128 stands for zero in the data rows.
Some points, one per row:
(074 139 147 152 142 168 071 191 157 102 132 111)
(060 111 134 196 117 129 081 215 127 174 164 109)
(147 118 110 130 098 127 149 133 151 078 150 154)
(078 184 136 160 138 153 058 167 155 127 150 095)
(082 158 130 181 162 165 081 203 190 134 192 127)
(119 195 123 145 124 124 110 136 182 137 155 135)
(042 149 143 164 152 155 096 236 186 138 157 123)
(161 084 159 101 085 128 143 119 048 113 102 109)
(148 158 120 150 204 165 094 088 169 121 157 119)
(054 140 143 165 145 151 060 210 149 139 144 121)
(184 162 115 058 100 090 167 100 168 083 122 135)
(177 067 124 094 105 111 161 066 072 107 072 132)
(173 098 104 106 152 118 191 052 077 145 086 112)
(184 132 094 110 131 134 161 097 126 120 164 118)
(181 057 161 130 129 101 192 117 044 167 116 107)
(087 069 171 176 111 112 130 192 064 174 095 096)
(146 095 129 108 113 068 166 077 110 157 092 163)
(164 155 095 102 105 107 160 094 169 081 127 158)
(047 166 136 176 186 152 079 196 223 144 161 140)
(147 167 105 119 129 129 125 153 152 074 167 112)
(137 157 137 111 136 076 132 102 153 153 096 142)
(113 147 162 165 094 163 043 185 144 091 170 132)
(144 100 122 103 173 123 117 111 144 125 118 128)
(171 053 151 159 129 135 160 115 048 193 117 092)
(115 166 101 070 085 097 130 164 201 049 123 165)
(158 167 138 121 171 154 113 101 190 106 180 162)
(160 045 159 141 126 089 124 145 050 170 125 102)
(170 120 121 142 199 144 130 054 119 141 125 116)
(126 145 136 161 129 154 050 167 137 097 188 093)
(103 045 148 144 102 118 131 165 042 135 076 101)
(144 107 081 098 121 079 181 051 107 142 078 143)
(183 113 108 101 149 101 206 029 100 137 082 119)
Here are 16 more points, each followed by its number:
(142 095 137 145 092 122 141 139 063 144 124 107) 0
(083 179 130 167 143 159 071 174 184 127 150 113) 1
(095 156 137 127 170 167 132 172 184 119 148 124) 2
(103 208 089 122 175 142 109 114 237 121 167 144) 3
(079 185 150 165 115 140 080 214 186 124 162 106) 4
(064 185 141 137 165 182 046 197 183 127 167 105) 5
(196 099 110 071 144 126 195 035 104 116 089 135) 6
(154 108 105 149 115 111 140 096 070 175 135 106) 7
(113 076 189 130 108 106 114 201 103 140 136 141) 8
(138 120 095 135 158 096 147 081 113 159 113 104) 9
(114 188 127 117 125 157 086 147 221 063 155 149) 10
(146 047 147 141 111 113 167 125 072 168 139 159) 11
(123 106 125 126 084 145 121 140 088 109 130 119) 12
(153 194 087 094 096 120 118 079 191 064 131 173) 13
(114 114 125 134 152 121 167 113 134 135 100 156) 14
(170 095 119 139 123 124 151 074 015 174 107 089) 15
Which of these numbered points is nearest to each point below, ignoring the 2 directions in which the first points spread most? Its number follows each.
(056 183 139 146 164 179 045 208 176 132 165 099) > 5
(134 157 123 155 142 151 085 141 132 129 170 105) > 15
(065 141 149 161 084 175 052 229 128 104 175 108) > 12
(174 169 084 095 143 117 167 042 176 100 100 140) > 1
(116 107 180 159 110 115 135 171 075 178 097 114) > 4
(092 208 117 138 096 149 050 168 206 077 172 152) > 13
(196 053 114 099 117 094 220 047 083 148 108 177) > 11
(076 167 162 145 126 170 061 216 173 106 154 135) > 10
(130 172 145 119 124 127 081 152 145 113 187 145) > 0
(145 097 127 134 089 098 139 098 072 144 095 134) > 13
(133 116 146 124 099 090 126 075 079 144 105 156) > 13
(180 102 108 083 172 118 232 052 119 136 082 134) > 2
(120 171 149 127 125 134 066 168 148 119 193 144) > 0
(135 143 153 081 129 099 164 118 149 097 127 162) > 8
(154 224 093 125 141 169 110 083 197 090 147 104) > 15
(167 147 118 076 121 130 162 079 150 084 098 159) > 10
(122 181 098 084 179 141 142 112 226 092 112 142) > 2
(112 166 102 139 162 163 126 127 175 137 159 110) > 3
(080 081 112 156 182 119 160 100 115 183 084 107) > 3
(183 222 090 086 125 139 162 028 210 066 117 164) > 1
(127 061 183 141 089 098 121 184 049 156 114 117) > 8
(164 105 089 119 155 086 174 051 102 159 103 111) > 9
(110 215 111 125 131 151 078 118 191 092 146 114) > 1
(078 099 185 165 111 144 078 211 100 140 139 112) > 10
(124 138 121 123 112 120 126 093 110 136 095 119) > 1
(176 094 112 103 118 110 188 075 133 125 142 183) > 11
(172 141 111 090 179 141 150 082 156 088 125 124) > 6
(133 113 136 109 115 120 133 118 122 107 104 146) > 10
(103 095 116 162 095 082 102 124 108 143 100 123) > 13
(106 146 120 178 116 141 072 164 116 162 178 102) > 7
(153 075 139 104 147 091 167 120 095 143 125 126) > 2
(062 162 150 152 140 178 054 210 189 087 147 121) > 10
(207 145 105 067 067 109 154 042 134 079 117 172) > 13
(118 170 117 141 125 143 094 190 157 081 183 105) > 0
(131 093 139 103 131 081 202 096 110 134 067 152) > 14
(141 167 091 136 117 131 109 112 142 136 167 120) > 7
(072 114 170 178 107 161 056 208 135 133 129 116) > 10
(104 106 145 160 117 144 104 178 143 142 184 161) > 11
(101 096 160 142 085 106 105 171 071 158 118 130) > 13
(110 134 160 151 064 145 055 188 119 124 168 135) > 13
(169 167 126 076 096 099 145 130 170 085 141 129) > 4
(142 078 119 157 165 135 178 083 044 188 092 098) > 3
(205 081 118 073 131 090 232 037 086 143 087 145) > 2
(174 059 144 104 078 135 176 110 036 132 100 133) > 12
(118 146 113 161 114 130 089 146 111 157 169 106) > 7
(085 138 147 133 094 126 085 194 173 082 167 161) > 8
(096 114 130 148 153 126 154 137 135 142 107 150) > 14
(182 067 112 109 153 099 198 061 092 154 103 118) > 3
(142 108 109 109 155 105 204 070 131 133 081 166) > 14
(103 084 128 141 132 096 131 099 089 178 115 138) > 3
(150 135 114 108 119 135 145 110 181 102 171 186) > 11
(102 151 122 168 151 113 122 148 121 173 122 086) > 9
(203 129 128 082 137 108 196 077 138 100 133 144) > 2
(104 108 115 200 119 139 148 138 045 194 120 083) > 7
(153 091 129 117 119 097 174 091 052 175 090 101) > 1
(182 090 141 106 164 151 163 086 085 104 113 102) > 6
(189 073 143 078 097 103 168 099 093 113 122 144) > 8
(137 140 123 098 123 121 125 081 112 112 111 144) > 13
(182 080 148 085 103 110 161 111 103 108 128 144) > 8
(164 055 141 154 125 116 120 112 023 155 129 082) > 15
